Every row has a hidden score. In each pair, how much higher is the second row's than the first's? 20 means about the same, 40 much higher and 0 much lower. The score is a weighted sum of the row's numbers plus the product of two more (or one squared), each taken from its middle value.
[ 1.3 -0.9  0.2 -0.1 -0.7  0.0 -1.2  0.3  0.7 -1.0]
[-0.5  0.0 -0.2  0.2 -0.3 -0.3  0.2 -1.3 -0.9 -0.6] -> 20
[ 0.5 -1.5 -0.5  0.6  0.3  0.6 -0.6  0.1  0.6  1.2]
[ 1.1  0.5 -0.1 -0.7 -2.0  0.9 -0.2  0.1 -0.2  0.5] -> 11
[ 0.0  0.4  1.1  1.6 -0.8  0.3  0.9 -0.9 -0.9  0.0]
[ 0.2 -0.1 -0.9  0.8  0.0 -0.2 -1.1  0.0 -0.4 -1.7] -> 26
[-0.2  0.7 -0.6 -0.6 -0.7  0.3 -0.9  0.6 -0.9 -0.9]
[-0.6 -0.5  0.7  0.4  1.4 -1.0  0.7  0.4 -0.2 -0.8] -> 20
[ 2.4 -1.3  0.2 -1.2  0.9 -0.1 -0.4  0.6  0.9 -1.7]
[ 0.0 -0.4 -0.3 -0.1  0.2  0.0 -0.1  0.0  0.1 -0.5] -> 22
[ 0.1  0.3 -0.1 -0.3  0.4 -0.5  0.0  0.0 -0.2 -0.9]
[-0.8  1.5 -0.8  0.5 -1.4  0.3 -0.1 -0.8 -0.9  1.6] -> 24
[-0.6  1.1 -0.2 -0.3 -1.7  0.1  0.4 -0.3 -1.1 -0.5]
[ 0.9 -0.5  1.4  1.4 -0.4  0.2 -0.3  0.6  0.8 -0.5] -> 29
[-0.2  0.4  0.0 -0.4  0.8 -0.1 -0.1 -1.8 -2.3 -1.6]
[ 1.1  1.3 -2.5 -2.1 -0.7  1.1 -4.1  0.2 -0.5  0.6] -> 24
[-1.6  0.3  1.6  0.3 -0.6 -3.1  1.6  0.5 -1.2  1.0]
[ 0.8 -0.6  0.0 -0.5 -0.5  0.0 -0.1  0.9  0.2 -0.8] -> 22
[-2.6  0.6  0.7 -1.5  0.5 -0.4  1.2 -0.8 -1.5 -0.4]
[ 1.2 -0.6 -0.7 -0.6  0.4  0.9 -0.9  0.8  0.9 -0.4] -> 24
[ 0.5 -0.1  0.1  0.0 -0.4 -0.3  0.4 -0.5 -0.5 -0.2]
[ 0.0 -1.0  1.0  0.8  0.4 -0.7  1.0 -0.7  0.6  0.4] -> 19
[ 2.4 -0.7 -0.2 -0.8 -0.4  1.3 -1.7  1.2  1.7  0.7]
[-0.2 -0.5  0.6  1.1  1.1  0.0  1.6 -0.5  0.3 -1.0] -> 14
[-0.5  0.1  1.4  1.1  0.1 -0.2  0.6  0.0 -0.2 -0.5]
[ 0.0 -0.3 -0.2  0.1  0.2 -0.3 -0.5 -0.2 -0.2 -0.3] -> 17
[ 1.1  1.2  0.0 -0.3 -1.7  1.1 -1.6  1.8  0.7  2.1]
[ 0.4 -0.2  0.1  0.4 -0.2  1.4  0.0  0.0 -0.4 -0.4] -> 19
[-0.4  0.7 -0.5 -0.6 -1.0 -0.3 -0.3 -0.2 -1.0  0.9]
[-0.6  1.6 -0.6 -0.6  0.0  0.5  0.0 -0.4 -0.2 -3.0] -> 22
[-0.1 -0.5  0.1 -0.3  0.4 -0.6  0.9 -0.3  0.1 -0.2]
[ 0.1  0.0  0.3 -0.7 -0.7  0.2 -1.3 -0.1 -0.2 -0.3] -> 25
[-1.1  0.0 -0.1  0.2  0.0 -0.7  1.7 -0.2 -1.2  0.9]
[ 1.4 -1.3 -0.5 -0.4  1.2  1.1 -0.1 -0.5  1.8 -1.2] -> 19
[-1.8 -0.2  0.5  1.9  1.7 -0.8  2.0 -2.4 -1.9  1.1]
[-0.9  0.5 -1.2  1.3  0.7  0.7  0.8  1.0  1.0  2.1] -> 34
[ 0.4  0.9  0.6  1.7  1.2  1.2  0.6 -2.3 -0.2  0.1]
[ 0.7 -1.2 -0.2  0.2 -0.4  0.2  0.2 -0.4 -0.3 -0.2] -> 14
[ 0.3 -0.6  0.9  0.7  0.6  0.4 -0.3 -0.2  1.0 -0.7]
[-0.7  0.7 -1.1 -0.1 -1.0  0.3 -0.3  0.6 -0.3 -0.9] -> 20
[-0.9  0.8  0.7 -0.6  1.2 -0.8  0.6 -0.9 -1.0 -0.7]
[ 0.4 -0.5 -0.3 -0.1 -0.1  0.5  0.2  0.3 -0.1  0.9] -> 20
[-0.3  0.3  0.4  0.0  1.1  0.0  0.5 -0.5  1.1  0.1]
[-0.4  0.8  0.6  0.2 -0.4  1.5  1.0 -1.0 -0.3  0.0] -> 19
[ 1.0 -1.8 -0.3  0.0 -0.7  0.1 -1.3  0.8  2.2 -0.3]
[-0.2  0.3  0.4  0.1 -1.2 -0.5  0.5  0.9 -0.3  0.1] -> 19
[-1.1  0.4 -0.1 -0.2 -0.3 -0.4  0.0 -0.6 -1.2 -0.5]
[ 2.4 -0.9  0.0  0.5  1.1  1.7 -0.5  0.5  2.4 -0.3] -> 22
[-0.4 -0.2 -0.3 -0.6 -0.2 -0.1  0.5 -0.1 -0.4  0.5]
[ 0.1  1.6 -1.0 -1.3 -1.1  0.9 -1.2  1.5 -0.4 -0.4] -> 23
[-1.0  0.6 -0.1  1.2 -0.5 -1.4  1.0 -0.5  0.1  0.6]
[-0.3 -0.3 -0.1  0.4  1.4  0.2  0.4 -1.4  0.0 -0.9] -> 20
[ 0.2 -0.8  0.5  0.8 -0.4 -0.7 -0.3  0.2  0.1  0.0]
[-2.5 -0.3 -0.6 -1.6  0.7 -2.9  0.8 -0.3 -2.6  0.4] -> 14
[-0.3  0.5 -0.5  0.3 -0.5  0.2  0.0 -0.7 -0.9 -0.6]
[-1.1  1.0  0.4 -0.7 -1.9 -1.1  0.6  0.5 -0.2  1.1] -> 8
[ 0.3  0.7 -0.4 -1.4  0.3  0.2 -1.0  0.3 -0.1 -1.0]
[-0.3  0.3  0.7  0.1 -0.3 -0.1 -0.8  0.7  0.9 -0.4] -> 21
[-1.6  0.8  0.5  1.0  0.7 -0.4  1.7 -1.7 -2.6  1.6]
[ 0.8 -0.6  2.2  2.1 -1.6 -0.3  1.3  0.6 -0.6  1.5] -> 22
[ 0.2 -0.5  0.6 -0.5  0.5  0.5 -1.0 -0.4  0.6 -0.7]
[-1.6  0.7 -0.9 -0.2  1.6 -2.0  0.4 -1.4 -1.7  0.4] -> 15
[-0.3  0.0 -1.1 -0.7 -0.5 -0.6  0.4  0.3 -1.2  0.7]
[-0.2  0.4 -0.1  0.6 -0.5 -0.4 -0.4 -0.7 -0.3  1.0] -> 23
[ 0.7  0.0 -1.0  0.0 -0.3  0.0 -0.5 -0.4  0.2  0.3]
[ 1.1 -0.8 -0.6 -0.6 -0.6  1.6 -1.9  0.7  1.1 -0.7] -> 25
[-1.0  1.1  0.1  0.3 -0.2 -0.7  0.8 -0.1 -1.0  0.2]
[-1.0  0.3 -0.5  0.0  0.4  0.2  0.3 -0.5 -0.2  0.9] -> 19
[-0.4  0.0 -0.5 -0.8 -0.2 -0.3  0.0  0.0 -1.1 -0.4]
[-2.0  2.3  0.6 -0.8  0.2 -1.7  1.1 -0.1 -1.4  1.6] -> 23
[ 0.4 -0.1  0.3 -0.1 -0.1 -0.3  0.2  0.3 -0.1  0.9]
[ 0.3 -0.6  0.1  0.6  0.1  0.0 -0.4 -0.8  0.2 -0.6] -> 20
[ 0.4  1.0  0.8  1.6 -0.3  1.8 -0.7 -0.5  0.0  0.6]
[ 2.0 -1.0  1.0  1.8 -1.3  0.2  0.7  0.5  0.8 -0.5] -> 7
[ 0.1 -0.2  0.1 -0.1 -0.9  0.2 -0.1  0.7  0.5 -0.3]
[-1.1  0.2  0.2  0.2 -0.2  0.1  0.7 -0.3 -0.5  0.4] -> 25
[-0.3  0.1 -0.6  0.2 -0.2 -0.3 -0.4 -0.2  0.2  0.4]
[-0.1 -0.6  0.4 -0.2  0.8 -0.5 -0.9  0.0 -0.3  0.3] -> 22
[ 1.9  0.8 -0.8 -2.2 -1.6  0.9 -1.8  1.9  0.7  0.6]
[-1.3  1.1 -1.2 -1.5 -0.2 -1.8  0.0  0.2 -1.9 -2.0] -> 28
[-0.1 -0.1  0.6  1.0 -0.2  0.6  0.1 -0.7 -0.5  0.2]
[-2.1  0.5 -0.6 -1.0  0.5  0.6  0.0 -1.6 -1.6  1.0] -> 21
[-0.1 -0.5 -0.8 -0.5 -0.8  0.0 -0.2 -0.2 -0.5 -0.8]
[-0.6  0.3  0.7 -0.1  1.4 -0.7  1.3  0.8  1.1 -0.1] -> 24
[ 1.0 -0.8  0.6  1.6  0.1  0.2  0.3 -0.8  1.1  0.5]
[-1.7  0.9 -0.7 -3.3  2.3 -0.1  0.7  1.7 -2.0  1.1] -> 29
[ 0.0 -0.1 -0.7 -0.7 -0.7  0.3  0.3  0.1 -0.3  0.4]
[-0.5 -0.3 -1.4 -1.0  0.6 -1.2 -1.0  0.1 -0.3 -1.3] -> 24
[-0.6 -0.6 -0.8  0.2  1.1 -1.2 -0.2 -1.0 -0.6  0.1]
[ 0.3  0.2 -0.2 -0.3 -0.3  0.3 -0.3  1.1  0.1  0.1] -> 28
[ 0.1  0.2  0.6 -0.4  0.8  0.1 -0.1  0.4  0.9  0.2]
[ 0.0 -0.8  0.5  0.5  1.3  0.2  0.0  0.0  0.4 -0.3] -> 22
[ 0.4  0.0 -0.1 -1.0  0.8  0.5 -1.0  0.3  0.5 -1.5]
[ 0.2 -0.7  0.5  1.9 -1.6 -0.7  0.0 -1.1  0.3  0.9] -> 13
[-0.8  0.9  1.5  0.7  4.0  0.4  3.6  1.4  0.5 -0.5]
[ 0.0 -0.3  0.6  0.9 -0.4 -0.3  0.6 -0.4 -0.4  0.8] -> 9
[ 1.0 -1.2 -0.2 -0.6  0.2 -0.3  0.2  0.7 -0.2 -0.4]
[-0.2 -0.2 -0.3  0.2 -1.0 -0.3  0.2  0.7  0.3 -0.1] -> 19
[ 0.2 -0.7  1.0  1.2  0.7  1.1 -0.3 -1.4  0.6 -0.1]
[-1.2 -0.4  0.1  0.3  0.8 -0.7 -1.4 -1.5 -0.2  2.3] -> 12
[ 1.8 -0.9  0.8  0.6 -0.9  1.0 -0.8  0.1  0.5  0.7]
[ 0.1  0.3 -0.3 -0.3 -0.4  0.6 -0.5  0.6  0.5  0.7] -> 16
[-0.6  0.0 -0.7  0.9 -1.0 -2.0  0.7 -0.8 -1.1  1.7]
[ 1.0 -0.1 -1.0 -0.5 -0.7  2.0 -2.2  1.0  1.0  0.0] -> 34
[ 0.2  0.1 -0.7 -0.2 -0.7 -0.2 -0.3  0.5  0.2  2.1]
[-0.2  0.4 -0.7  1.5 -1.9  0.5 -0.1 -0.6 -0.1 -0.5] -> 23
[ 0.4  0.1 -1.3 -0.7 -0.5  0.5 -0.7  0.4  0.4  0.3]
[-0.6 -0.5  0.6  1.0  0.4 -1.8  1.0 -0.1 -0.3 -0.8] -> 19
[ 1.0 -0.8 -0.7 -0.4  0.2  1.9 -1.7  0.3  0.4 -0.8]
[-0.2 -0.1  0.0 -0.4  0.2  0.1  0.4  0.0  0.0 -0.8] -> 12
[-1.0  1.0  0.4  0.4  0.0 -0.5  1.6 -0.3 -1.2  0.6]
[-0.3 -0.3  0.2  0.9 -0.3 -1.1  0.3 -0.6 -0.5 -0.2] -> 16
[ 1.0 -0.2 -0.1  0.0  0.4  0.2 -0.2 -0.1  1.0 -0.2]
[-0.1  0.5  0.4  0.1 -0.9 -0.2  0.7 -0.3 -0.7  1.2] -> 19
[-0.8  0.2 -1.4 -0.5 -0.6 -0.3  0.4 -0.5 -1.4 -0.3]
[ 0.1  0.1  0.1  0.0 -0.6 -0.5 -0.5  0.4  0.1  0.4] -> 19
[-0.3  0.0  0.7  1.0  0.2 -1.3  1.1  1.1  0.3 -0.1]
[ 0.0  0.9 -0.6 -1.0  0.3  0.5 -1.1  1.5  0.3 -0.7] -> 24
[-2.3  1.2 -1.5 -2.0  1.4 -2.1  1.0 -0.7  0.9 -1.6]
[ 0.0  1.9 -0.3  0.4  0.1  0.4 -1.1  1.2  0.6  0.3] -> 28
[ 0.9  0.5 -0.5 -0.7 -0.7  0.4 -0.1  1.1 -0.2  0.3]
[ 0.0 -0.2 -0.6 -0.9 -0.3 -0.5 -0.4  0.2  0.0  2.3] -> 17
[-0.5  0.1 -0.8 -1.6 -0.3  0.0 -0.4  0.1 -0.6 -0.2]
[-0.4 -0.1 -0.5  0.2 -0.3 -0.5  0.5  0.0 -0.5 -0.1] -> 22
[ 0.0  0.1  0.1 -0.1  0.7 -0.3 -0.4  0.0  0.1  0.4]
[ 0.5 -0.1  0.4  0.4 -0.7 -1.2  0.1  0.7  1.3 -1.6] -> 11
[ 0.3 -0.9  0.4  0.6  0.4 -0.8  0.3  0.1  0.8  0.8]
[ 0.5  0.0 -0.3  0.3 -0.4  0.5 -0.7 -0.1  0.4 -0.1] -> 25
[ 0.1 -0.2  0.4 -0.7  0.3 -0.1 -0.1  0.0 -0.1 -0.7]
[-0.8  0.5 -0.5 -1.0  0.4  0.2 -0.3 -0.3 -0.2  0.6] -> 22
[-0.4 -0.4 -0.3  2.0  1.1  0.2  0.4 -1.6 -0.4 -1.1]
[-0.3  0.4  0.5  0.3 -0.2 -0.4  0.1  0.0  0.9  0.1] -> 12
[-0.1  0.6  0.4  0.4  0.1  0.4 -0.8 -0.3  0.1  0.3]
[-0.4 -0.9  0.1 -0.6  1.1 -0.7 -1.0  0.1 -0.3  0.5] -> 16
[ 0.6 -0.2  0.1  0.2  0.0  0.5 -0.3 -0.1  0.4 -0.2]
[ 0.8 -1.3  0.8  1.6 -0.6 -0.8 -0.3  0.3  0.9  0.3] -> 18
[ 0.4  0.6 -0.3 -0.6 -0.7  0.6 -0.7 -1.2 -0.9 -0.2]
[ 1.3 -0.6  0.2  1.0 -0.7 -0.1 -0.3 -0.2  0.4  0.5] -> 19
[-0.4 -0.6  1.6  1.4  0.0 -0.7  1.6 -0.8 -0.3  0.3]
[ 1.7  0.2  0.0 -0.2 -0.7 -0.1 -1.1  2.5  1.6 -0.4] -> 22
[ 0.1  0.0  0.2  0.2  0.2 -0.6  0.1 -0.2  0.2  0.9]
[ 0.5  0.4 -1.8 -3.6  3.3  2.7 -2.2  1.1  0.4 -1.0] -> 36
[-0.7 -0.6 -0.3 -0.5 -1.1 -0.6  0.9  1.0 -1.0 -0.4]
[ 0.5 -0.8  0.3  0.4 -0.1 -0.3  0.3 -0.7  0.2 -0.1] -> 20
[ 0.1 -0.3  0.1  0.3  0.2 -0.7  1.0  0.5 -0.3 -1.0]
[-2.1 -0.5  1.6  0.5 -0.9 -1.5  2.6 -0.1 -1.9 -0.3] -> 16
[ 0.4 -0.5  0.2  0.5  0.3 -1.3  1.3  1.0  0.3  1.4]
[ 1.3 -0.6  0.8 -0.3  3.0  3.0 -0.2  0.9  2.6 -2.3] -> 37
[ 0.2  0.7  0.2  0.8  0.2  0.3 -0.7  1.1  0.2 -0.5]
[ 0.8 -0.7 -0.8 -2.3 -0.4 -0.4 -1.4  1.4  0.3 -1.8] -> 5
[-0.6 -0.2 -0.9 -0.6 -0.6 -0.2 -0.4 -0.4 -1.0  0.7]
[ 0.1 -1.3  0.1  1.0  1.5  0.7 -0.3 -0.9  0.8 -1.8] -> 25
[ 0.2 -0.3  0.1  0.5  0.3 -0.2  0.0 -0.2  0.4  0.4]
[-0.3  1.0  0.3 -0.3 -0.3  0.3  1.0 -0.1 -0.4  0.2] -> 19
[-0.2  1.2 -0.9 -0.9 -1.1 -0.1 -0.6  0.9 -0.3 -0.4]
[-0.3 -0.1 -0.8 -0.9 -0.2 -1.0 -0.2  0.4 -0.2  0.2] -> 17
[ 0.6  0.6  0.3  0.1 -0.7 -0.1 -0.9  1.0  0.7  1.0]
[ 0.5  0.9 -1.4 -1.5 -1.3  0.7 -0.7 -0.3 -1.7  1.3] -> 16
[ 0.3 -0.2 -0.2 -0.3 -0.3  0.2  0.5 -0.2 -0.4 -0.2]
[-0.2  0.5 -0.2 -0.2  0.2  0.0  0.5 -0.8 -0.4 -0.6] -> 22
[-0.4 -0.4  0.1  0.8 -1.1 -1.1  0.6 -0.9 -0.3  0.1]
[-2.0  0.0  0.3 -0.1  1.7  0.2  0.5 -1.3 -2.1 -1.4] -> 36
[-0.4  0.3  0.3 -0.3 -0.8  0.0  0.0 -0.2 -0.9  0.3]
[-0.3  0.3  0.2  1.0 -0.8  0.0 -0.4  0.1  0.6  0.4] -> 23
[-0.2  0.6 -0.7  0.0 -1.1 -1.6  1.2  0.6 -1.0  1.1]
[ 0.6 -0.4  0.1  0.4 -0.8  0.6 -0.1 -0.3 -0.3  0.1] -> 25
[ 0.0  0.1  0.5  0.4  0.1  0.1  1.3 -0.2  0.4  1.4]
[ 0.1  0.3  0.0  0.1 -0.4  0.0 -0.3  0.9  0.6  2.9] -> 25
[-1.3 -1.2  1.9  2.7 -0.3 -1.1  2.1 -2.1 -1.2  0.5]
[ 0.1 -0.3  0.9  0.2 -0.6 -0.5  0.1 -0.3  0.5  1.0] -> 21
[ 0.2  0.1  0.5  0.0 -0.4  0.0  0.2 -0.2 -0.3 -0.6]
[ 0.1  0.2  0.2  0.3 -0.3  0.3 -0.1  0.1  0.2  0.0] -> 23
[-1.4  0.9  0.1  1.1  0.1  0.6  0.9 -0.7 -0.5  0.2]
[ 2.1 -0.3 -1.2  1.0 -2.0  0.8 -1.4 -0.6  0.7  0.0] -> 7
[ 1.1 -0.9  1.1  0.1  1.5  0.0  0.6  1.2  1.2  0.2]
[ 0.5  0.8  1.2 -0.9  3.0  0.5  1.5  1.7  0.6 -2.4] -> 21
[ 0.8 -1.0  0.6  0.3  0.2  0.5  1.0  0.0  1.1  0.0]
[-0.5  0.9  0.2  0.6  0.1 -0.8  0.0 -0.4 -1.5  0.7] -> 26
[ 1.4 -0.2 -0.8  0.6 -1.2  1.3 -0.6  0.9  1.0 -0.4]
[-0.7  0.5  0.7  1.1  0.4  0.9 -0.6 -0.5  1.1 -0.7] -> 27
[ 0.4 -0.3 -0.4  0.6 -0.7  0.0  0.2  0.4  1.1  0.5]
[-0.3  0.2  0.1 -0.1 -0.6 -0.4 -0.3  0.4 -0.4  1.0] -> 24
[-4.0  1.6  0.1 -0.6 -0.3 -3.4  2.4 -0.6 -2.8  3.0]
[ 0.0 -1.8  1.5  1.4 -0.2 -0.8  0.3 -1.0  0.0  0.8] -> 18
[-0.6  1.0  0.4  1.1 -2.0  0.8 -0.7 -1.0 -0.1  1.2]
[-0.2  0.1 -0.7  0.8 -0.4 -0.8 -0.4  0.2  0.3  0.4] -> 21
[ 0.4 -0.5 -0.2 -1.0  1.1  0.3  1.6  0.4  0.7  0.3]
[-0.1  0.2 -0.6 -0.6  0.6  0.8 -0.3  1.2  0.6 -0.1] -> 29
[-0.1  0.1 -0.8 -0.1 -0.7  0.2  0.3 -0.7 -0.4 -0.3]
[-0.1  0.3  0.4 -0.7  0.0 -0.1 -0.1 -0.2  0.6 -0.2] -> 20
[ 0.9 -1.3  1.1  1.1  0.5 -0.5  0.2  0.3  1.1  0.0]
[-0.5  1.0  1.4  1.2  0.5 -0.9  1.6 -0.2 -1.5 -0.3] -> 24
[-0.6 -0.9 -1.3 -0.8  1.2 -0.7  0.5 -0.2 -0.8 -1.4]
[-0.5  1.5 -0.6 -0.4 -1.6  0.5 -2.2  0.6  0.5  2.2] -> 26
[ 0.4 -0.3  0.3  0.6 -0.6 -0.6  0.4 -0.2 -0.3 -0.6]
[-0.6  1.3  0.4  0.0  0.8 -0.1  1.3  0.4 -0.3  0.0] -> 27
[ 0.1 -0.1  0.5  0.7  0.4  0.1  0.4  0.2  0.1 -0.1]
[ 1.0 -0.5 -0.2  0.7  0.9  0.1 -0.5 -0.2  0.1 -0.6] -> 18
[-1.1 -0.2 -0.4  0.2 -0.3 -0.3  0.3 -0.9 -0.7 -1.7]
[-0.2 -1.1  1.0  1.1  0.2 -0.9  0.5 -0.2  0.0  0.0] -> 19
[-0.3  0.0 -0.7  0.2  0.7  1.0 -0.1  0.7 -0.1 -0.4]
[ 0.4  0.4  0.5  0.3 -0.1  0.0  0.5  0.6  0.0 -1.1] -> 11
[ 0.1  0.2 -0.2 -0.3  0.5 -0.5  0.0  1.7 -0.2 -0.2]
[-0.7  1.2  0.0 -0.1 -1.0  0.2 -0.6  0.7 -0.6  0.7] -> 20
[ 0.2  0.7  0.8 -1.2 -1.2 -1.0  0.2 -1.1  0.1  0.5]
[ 1.0 -1.5 -0.9  0.1 -0.2  0.3  0.3 -0.3  0.0  0.9] -> 26
[ 0.0 -0.6  0.2  0.6 -0.4 -0.7  0.1 -0.2  0.0  0.5]
[ 0.5  0.1 -0.4 -0.9  0.6  0.9 -1.3  1.1  1.7 -0.4] -> 25
[-1.7  1.8 -1.2 -0.8 -0.1 -2.1  0.1 -1.2 -1.3  0.6]
[ 0.9 -0.1 -1.7 -2.5 -0.6 -0.2 -1.2  2.5  2.1 -0.9] -> 6
[ 0.1 -0.2  0.6 -0.3 -0.7 -0.2  0.0 -0.4 -0.1 -1.0]
[-0.7  0.3  0.6  1.2 -0.3 -0.6  0.2 -0.7  0.3  0.4] -> 26
[-0.5  0.7  0.0 -0.1 -0.3 -0.5  0.0 -0.3 -0.2 -0.1]
[-0.6 -0.5 -0.3 -0.3 -0.7 -1.0  1.0 -0.3 -0.9  0.6] -> 14
[ 0.5 -0.2  0.9  0.8  0.3  0.5  0.1 -0.4  0.6 -0.6]
[ 0.1 -0.3 -0.5 -0.3  0.5  0.2 -1.3 -0.4 -0.1 -0.6] -> 21
[ 1.2 -1.3 -0.1 -0.8  0.9  0.3  0.8  1.6  1.2 -1.6]
[ 0.3  0.2  0.5 -0.7  0.2  0.8 -0.8  0.7  0.6  0.6] -> 27
[-0.6 -0.8  0.5  0.9 -0.5 -0.3  0.3 -0.8  0.3  0.1]
[-1.5  0.5 -0.2  0.0  1.7 -0.5  0.6 -1.6 -0.6  0.1] -> 24
[ 0.0  1.1 -1.6 -1.7 -0.2 -0.2 -1.4  1.3 -0.1 -1.9]
[ 0.5 -0.5 -0.2 -0.5  0.3  0.2  0.3  1.2  0.1  0.0] -> 19
[ 0.2 -0.7  1.0  0.7 -0.3  0.4 -1.4 -0.7  1.4 -0.3]
[-1.2  1.5  0.3 -2.0 -0.1  0.3  1.3  1.9 -0.3  0.6] -> 13
[ 0.2  0.3 -0.7 -1.5  0.1  0.1 -0.1  0.4 -0.3 -0.1]
[-0.8 -0.2 -0.6  0.4  0.9 -0.3 -0.1  0.0  0.3 -1.2] -> 28
[ 0.5 -0.6  0.2 -1.0 -0.7 -0.4  0.5 -0.3 -0.6 -1.5]
[-0.3 -0.7 -0.6 -0.1  1.2 -2.3  0.9 -0.7 -3.0 -1.2] -> 19
[-0.1 -0.2 -0.5 -0.1  0.1 -0.2  0.7  0.1  0.0 -0.6]
[-0.7 -0.1  0.4  0.0 -0.2 -1.0  0.9 -0.3  0.1  0.6] -> 17
[-1.4  1.3 -1.9 -1.9  0.3 -0.6 -0.9  0.2  0.0  1.3]
[-0.2  0.1 -0.2 -0.1 -0.2 -1.1  1.5 -0.2  0.1  0.0] -> 10
[ 0.7  0.4  1.4  0.7 -0.3  0.5  0.0 -0.2  0.5  1.4]
[ 2.5 -0.2  0.9  1.8 -3.1  3.0  0.9  0.5  1.8  0.9] -> 6
[ 0.2 -0.6 -0.8 -0.6 -0.3 -0.1  0.0 -0.2 -0.2 -0.3]
[ 0.1 -0.1  0.3  0.1  0.2 -0.2  0.2  0.2  0.6  0.1] -> 24
[-1.7  1.1  0.7  1.4 -1.8 -0.6  0.9 -1.7 -0.8  0.8]
[ 0.6 -1.1  0.9  1.3  0.1  0.1  0.0  0.2  0.9 -0.2] -> 23
[-0.1  0.2  0.4  0.2  0.2 -0.1  0.2 -0.3 -0.3 -1.0]
[ 2.5 -0.4  0.8  0.2  1.0  2.7 -0.3  1.5  2.7 -2.5] -> 20
[-0.5 -0.5 -1.4 -1.9 -0.1 -1.2 -1.0  0.5  0.2  1.1]
[-0.1  0.1 -0.8 -0.8 -1.4  0.7  1.1  0.4 -0.6  0.9] -> 20
[ 0.3  1.1 -1.0 -0.3 -1.3  1.3 -2.6 -2.6 -1.3  1.0]
[ 1.1  0.6 -0.3 -1.2 -1.2  1.9 -1.2  0.3  0.9  2.0] -> 19
[-0.6 -0.7  0.4  0.3  0.4 -1.7 -0.7 -0.5 -0.6  0.6]
[ 0.1 -0.1 -0.1 -0.6  0.0  0.4  0.0  0.6  0.0 -0.5] -> 24
[-0.7  0.1  0.3  0.6 -0.4 -0.7  0.1 -1.1 -0.6  0.3]
[ 1.5 -0.4 -2.4 -2.2  2.3  2.3 -2.8 -0.6  0.9 -1.5] -> 26
[ 0.1  0.1 -0.2 -0.1 -0.2 -0.1  0.7  0.8  0.4 -0.4]
[ 0.6  0.2  0.2 -0.2 -0.4  0.6 -0.4  0.2 -0.2 -0.4] -> 23
[-0.1  0.6  0.1  1.5 -0.1  0.5 -0.5  0.3  0.7  0.3]
[ 0.5 -0.2 -0.6  0.2 -0.4  0.0  0.4  0.0 -0.3  0.5] -> 9
[ 0.1 -0.1  0.8  0.2  0.4  0.4  0.1  0.4  1.3  0.7]
[-0.6  0.1 -0.1  0.5  0.0 -0.6  0.0 -0.3 -0.7 -1.0] -> 21
[ 2.5 -0.5  0.2 -0.2  0.5  0.7 -1.1  2.8  1.7  1.6]
[-0.9  0.7  0.0  0.1  0.2 -0.3 -0.1 -0.5  0.3 -0.7] -> 10
